[ 66  15 -67  22  14 -20  21] = H
[ 39  -9   8 -44 -10  28 -14] = N
[ 15 -57  69 -28  -7 -15 -18] = G
[-38  30 -26  35 -55  36 -47] = C
[  7 -23  37  19  22 -42  30] = S
[-26  22 -23  37 -42  19 -32] = A
[-20 -12  33 -45 -27  32 -29] = J
[ 39  21 -57  26 -15   2  -4] = Y
[ 16 -10  16 -51 -28  41 -29] = E
[-10  37 -39  28 -82  49 -60] = U
[-57 -18  69 -28  -7  15 -16] = L
which: [ 39  -9   8 -44] -> N
which: [ 22 -23  37 -42  19] -> A
diff L: [-57 -18  69 -28  -7  16 -16] -> 5, [15]
diff N: [ 38  -9   8 -44 -10  28 -14] -> 0, [39]
perm: [-16  15  -7 -28  69 -18 -57] -> L
diff Y: [ 39  21 -57  26 -15   2  -5] -> 6, [-4]

